In the data rows, the value 50 means zero.
Here is a table of points, one per row:
  43  27  56  63  79  47  38  43  44  59  61  63  47  43  41  47  44  63  42  56  29  60  23  21  63  64  72  53  37  69  49  50
  33  38  46  52  41  52  35  55  37  30  63  25  68  60  41  67  49  37  43  67  39  54  66  59  42  58  70  51  36  45  68  61
  40  54  26  37  73  50  28  51  38  70  41  40  75  65  44  87  52  70  63  60  24  48  41  33  62  69  36  68  20  59  54  42
  42  67  69  58  41  18  37  58  69  32  40  33  45  31  58  68  46  57  68  59  41  34  40  32  39  58  61  60  64  40  66  40
  32  28  15  75  62  99  36  55   9  86  43  52  59  77  18  54  40  53  37  53  55  83  36  64  30  77  30  99  21  60  47  55
  36  59  34  56  69  55  61  36  62  34  33  30  49  41  67  56  71  33  68  51  31  29  35  50  40  33  52  37  42  59  37  36
  55  43   9  74   4  61  52  62  63  88  84  92  24  37   0  64   0  54  40  27  44  94  66  80  55  74   8  62   5  78  83  68
  77  33  41  40  19  59  93  16  72  43  13  74   0  75  99  24  51  30  43  59  60  22  45  68  27  58  76   7  78   0  29  74
  57  34  66  24  40  55  68  38  41  29  66  31  33  47  49  64  42  38  37  63  39  56  39  63  64  74  43  37  71  55  24  65
  62  41  59  68  79  58  64  69  56  65  40  35  56  53  46  44  42  39  36  38  32  70  58  49  44  24  54  72  59  53  71  23
  76  60  44  58  36  56  47  24  50  33  64  63  61  67  70  53  69  60  70  58  42  16  38  29  28  68  44  60  56  26  61  42
  29  54  69  62  50  53  23  71  18  42  68  25  88  21  44  81  53  63  66  79  26  42  61  14  50  18  53  70  16  61  48  13
  41  63  59  57  58  60  68  63  73  60  34  35  56  64  66  54  35  60  61  56  44  55  65  63  60  41  39  57  52  35  58  74
  69  63  47  32  40  49  62  62  43  34  41  53  49  58  40  41  72  62  69  32  37  38  65  24  63  57  36  67  47  40  42  57
  31  35  67  49  66  56  78  61  68  43  56  57  61  83  57  57  56  55  71  38  68  50  25  45  59  44  84  36  55  16  48  65
  51  55  48  49  56  33  59  67  22  21  52  51  52  78  48  75  64  61  44  58  54  56  49  13  40  27  79  43  37  62  52  47
  58  72  16  99  25  36  24  55  75  84  83  64  31  17   9  46   6  84   3   9  79  63  58  99  29  69   1  67  17  77  76  60
  66  64  39  67  31  87  42  31  56  45  36  62   0  57  43  13  34  75  52  23  83  40  42  98  22  62  58  37  49  42  15  76
  66  36  28  39  52  71  69  60  53  45  68  37  54  33  39  29  49  61  60  53  74  26  33  45  60  67  41  38  39  33  54  69
  37  65  66  61  63  26  42  32  39  42  64  41  44  58  52  63  35  34  39  56  68  36  36  35  34  37  35  69  67  47  65  66
  37  58  35  66  40  62  46  57  37  74  33  55  57  85  47  76  16  44  40  58  35  71   6  64  64  54  67  99  26  67  10  28
  50  69  75  30  35  46  69  29  77  57  67  56  63  55  67  33  77  28  69  28  40  55  72  53  32  56  65  51  46  62  56  48
  82  39  61  54  53  62  47  55  59  52  56  67  34  68  96  40  48  58  34  52  81  45  44  72  58  51  53  46  63  16  44  86
  42  61  37  57  52  45  31  43  24  32  59  59  72  69  37  45  72  35  44  85  31  63  51  30  71  58  74  50  32  41  49  47
  61  62  49  77  25  75  58  69  30  90  75  48  49  51  35  45  13  74  19  48  42  70  43  80  33  40  49  40  19  57  47  42
  39  60  32  73  28  37  65  60  36  85  69  71  38  24  25  51  21  38  27  28  34  39  62  41  42  61  29  46  34  78  49  40
  42  41  74  38  40  34  26  55  60  60  35  49  93  44  57  45  48  32  37  30  57  32  77  46  41  39  53  46  64  63  93  31
  37  63  58  66  61  71  31  44  60  43  66  68  28  56  58  68  34  39  37  64  40  74  67  39  63  43  36  68  39  72  34  65
  24  31  53  44  59  70  35  40  54  52  39  76  60  32  20  73  49  52  29  38  63  49  54  38  32  41  29  82  36  44  32  56
  72  66  87  33  44  29  57  57  40  54  36  47  54  22  77  68  58  55  61  29  35  25  79  47  64  50  39  15  44  48  88  62
  67  63  59  37  62  35  41  62  67  59  56  62  36  66  75  31  67  63  35  34  40  25  37  36  58  41  46  29  76  62  52  74
  33  59  56  51  64  66  43  36  62  28  63  59  37  77  39  60  43  60  66  48  59  35  31  52  67  39  55  42  50  50  26  35
  56  62  47  36  52  48  52  44  23  37  69  50  86  52  48  79  71  34  61  41  56  76  64  44  50  22  28  46  57  57  53  17
  37  29  28  55  52  82  28  59  42  61  29  33  51  93  37  74  73  39  72  75  26  33  43  39  67  34  50  59  67  37   6  44
  49  31  26  61  67  49  60  45  23  41  35  43  35  70  60  48  23  66  62  72  61  69  51  38  65  69  67  86  22  78  56  54
  34  62  59  52  46  62  39  34  62  51  61  30  43  45  69  28  52  60  44  44  34  26  65  49  67  56  75  54  73  30  57  37
  76  40  72  38  63  36  37  61  36  61  40  53  46  45  34  49  73  32  63  30  69  39  43  60  68  51  61  58  34  49  51  32
  72  64  46  58  70  43  57  61  44  33  71  27  51  26  59  64  50  32  68  62  64  37  73  55  53  54  37  31  68  44  74  28
  45  58  50  55  72  44  54  69  64  28  35  50  83  49  72  66  55  58  63  63  64  62  69  22  42  54  33  30  42  68  53  32
  32  34  48  42  53  71  66  32  61  48  37  77  24  43  53  68  41  71  56  57  67  42  35  70  55  50  39  74  58  60  57  42
  61  62  40  30  45  51  33  66  59  38  40  57  75  52  55  75  41  38  37  35  35  64  36  28  45  56  59  37  34  50  50  24
  83  37  48  35  45  37  58  28  73  52  70  48  78  44  67  35  80  59  34  51  37  45  54  58  65  46  54  41  73  74  61  32
  25  32  17  34  38  54  34  77  49  41  37  48  29  50  56  47  43  47  34  45  67  47  50  47  39  76  69  83  58  69  10  44
  63  35  76  32  43  49  38  61  42  27  61  46  55  30  51  32  51  29  67  37  41  55  40  15  68  22  39  54  46  70  69  60
  16  60  69  55  51  42  58  45  43  60  31  26  57  73  39  53  87  60  44  84  53  66  56  14  63  57  41  49  62  71  55  54
  40  39  40  60  37  19  72  34  76  24  55  34  59  40  69  49  69  32  34  30  45  51  34  66  66  38  46  30  51  25  28  74
  47  49   3  88   7  99  81  54  73  67  40  99   0  46  37  15   3  54  40   0  97  38  74  99  51  99  72  29  83  42  21  99
  25  35  23  38  32  92  63  62  50  27  48  51  30  83  93  34  36  38  49  70  58  45  19  43  31  70  90  64  91   0   7  65
  76  68  48  27  44  37  48  31  76  33  40  45  52  50  61  38  77  30  63  56  66  62  52  53  38  47  38  27  66  73  62  37
  59  47  71  32  66  34  36  30  37  56  43  19  57  19  33  42  51  30  66  36  36  56  44  52  68  45  61  50  62  47  86  54
  45  59  42  44  50  86  65  44  26  57  39  85  44  49  18  41   0  51  22  60  63  52  47  82  29  55  34  62  31  46  21  64
  81  47  55  34  77  21  25  49  74  57  71  37  55  31  29  73  60  33  39  58  34  57  88  47  45  30  55  41  65  58  99  45
   9  55  18  24  71  63  68  48  46  62  52  66  62  67  74  30  28  56  74  92  53  36  37  53  59  50  61  62  47  53  25  62
  45  32  77  63  40  41  59  63  63  32  38  22  54  59  63  46  75  28  40  61  63  33  66  51  69  52  37  55  33  47  73  26
  51  39  51  52  52  16  41  21  58  58  35  32  27  55  79  19  75  33  63  24  48  48  54  42  33  63  38  10  55  20  51  57
  81  73  46  68  61  31  56  27  52  39  41  26  66   3  58  57  75  36  57  16  49  60  81  36  39  14  57  44  41  57  70  73
  60  63  70  30  62  52  42  37  38  58  37  24  70  65  46  58  45  31  42  41  65  28  64  29  61  60  44  31  49  39  34  64
  37  63  41  54  51  26  36  62  35  53  57  48  52  58  68  37  58  51  67  40  65  60  38  18  75  25  43  32  70  36  64  25
  32  32  36  27  32  37  65  60  37  66  55  39  51  40  70  59  67  67  61  62  70  56  35  59  33  42  48  36  66  56  54  48
  60  37  54  46  66  47  55  65  75  44  23  69  43  68  70  13  41  32  72  80  49  49  45  39  30  84  82  45  58   1   0  55
  72  44  82  32  25  19  35  12  93  53  69  41  59  25  68  27  56  55  34  34  80  47  76  35  62  40  54  19  45  41  78  46
  31  57  59  54  74  62  71  45  35  29  34  43  45  42  70  37  70  64  30  63  33  68  34  34  62  74  40  41  68  23  27  36
  71  73  52  27  48  35  54  60  71  64  43  14  56  41  26  47  56  59  39  62  63  60  44  16  39  35  59  33  61  47  60  54
  52  29  60  52  44  50  63  44  57  52  61  36  63  61  73  54  47  63  71  50  36  52  54  49  32  45  76  53  70  62  11  72
  51  59  48  65  33  79  67  40  60  37  29  66  58  54  50  28  59  34  40  73  68  26  17  61  63  47  57  48  43  56  41  71
  72  36  77  51  42  38  64  56  46  24  41  24  55  65  50  32  51  59  68  55  39  44  46  51  39  57  33  56  79  57  37  39
  29  29  53  72  60  48  59  73  48  84  69  69  31  35  22  55  54  42  62  75  58  50  53  61  37  37  38  59  21  71  28  32
  77  42  61  62  72   0  50  23  38  57  70  43  92  31  26  74  59  57  60  23  57  49  83  47  44  33  50  20  63  61  84  47
  32  34  54  74  45  79  19  81  35  49  44  73  80  32  11  68  59  75  57  71  26  86  24  59  38  62  52  67  40  66  64  47
  39  60  56  71  55  40  18  53   2  70  41  63  89  28  12  70  34  62  58  83  48  75  52  49  73  52  53  62  43  92  43  11
  22  62  47  37  57  56  34  75  22  48  61  47  29  75  46  43  39  49  55  43  37  53  22  80  32  54  42  61  23  70  46  42
  33  34  63  53  62  64  46  54  41  28  54  63  35  81  53  25  40  34  68  63  40  52  36  33  36  46  46  32  77  45  49  40
  75  37  42  64  26  65  30  27  79  89  49  58  24   6  33  65   0  77  40   0  54  76  61  97  56  42  14  25  26  60  67  56
  43  66  69  26  67  55  72  37  61  58  67  52  33  63  67  39  79  63  40  37  65  38  68  57  57  67  73  57  51  24  30  36
  57  64  59  48  66  58  56  65  52  56  45  40  48  19  17  85  61  39  28  57  33  45  33  39  41  54  56  44  50  86  86  31
  77  75  70  40  30  16  40  53  57  65  61  62  54  22  73  54  76  31  62  49  54  51  52  71  63  38  39  47  78  31  68  82
  28  60  55  28  64  38  60  63  63  25  32  62  58  77  36  28  57  67  60  68  33  37  57  72  56  40  53  42  44  30  42  63
  27  34  34  25  82  61  38  68  26  31  55  57  55  46  72  40  74  37  41  58  30  37  50  47  43  36  51  69  42  39  45  50
  46  63  38  52  24  61  60  41  27  64  41  62  39  29  28  45  27  78  50  52  42  85  54  60  52  43  52  89  42  50  56  35
  81  35  42  38  29   9  63  47  57  35  37  56  34  48  41  31  62  63  29  43  45  24  84  47  62  20  39  41  72  37  74  63
Along one direction, these points spread out more than along any other. Take the direction at right angles to it along which they spread out most. Go by this last direction. How many in every 100 of the points above lie lower along it than each point below? Round to a whole number. More than half of the points above lie lower than the first one.
  16  60  69  55  51  42  58  45  43  60  31  26  57  73  39  53  87  60  44  84  53  66  56  14  63  57  41  49  62  71  55  54 71
   9  55  18  24  71  63  68  48  46  62  52  66  62  67  74  30  28  56  74  92  53  36  37  53  59  50  61  62  47  53  25  62 8
  63  35  76  32  43  49  38  61  42  27  61  46  55  30  51  32  51  29  67  37  41  55  40  15  68  22  39  54  46  70  69  60 81
  24  31  53  44  59  70  35  40  54  52  39  76  60  32  20  73  49  52  29  38  63  49  54  38  32  41  29  82  36  44  32  56 61
  45  58  50  55  72  44  54  69  64  28  35  50  83  49  72  66  55  58  63  63  64  62  69  22  42  54  33  30  42  68  53  32 78
  40  54  26  37  73  50  28  51  38  70  41  40  75  65  44  87  52  70  63  60  24  48  41  33  62  69  36  68  20  59  54  42 89
  55  43   9  74   4  61  52  62  63  88  84  92  24  37   0  64   0  54  40  27  44  94  66  80  55  74   8  62   5  78  83  68 85
  25  32  17  34  38  54  34  77  49  41  37  48  29  50  56  47  43  47  34  45  67  47  50  47  39  76  69  83  58  69  10  44 14
  81  73  46  68  61  31  56  27  52  39  41  26  66   3  58  57  75  36  57  16  49  60  81  36  39  14  57  44  41  57  70  73 88
  46  63  38  52  24  61  60  41  27  64  41  62  39  29  28  45  27  78  50  52  42  85  54  60  52  43  52  89  42  50  56  35 69
  42  61  37  57  52  45  31  43  24  32  59  59  72  69  37  45  72  35  44  85  31  63  51  30  71  58  74  50  32  41  49  47 60
  49  31  26  61  67  49  60  45  23  41  35  43  35  70  60  48  23  66  62  72  61  69  51  38  65  69  67  86  22  78  56  54 45
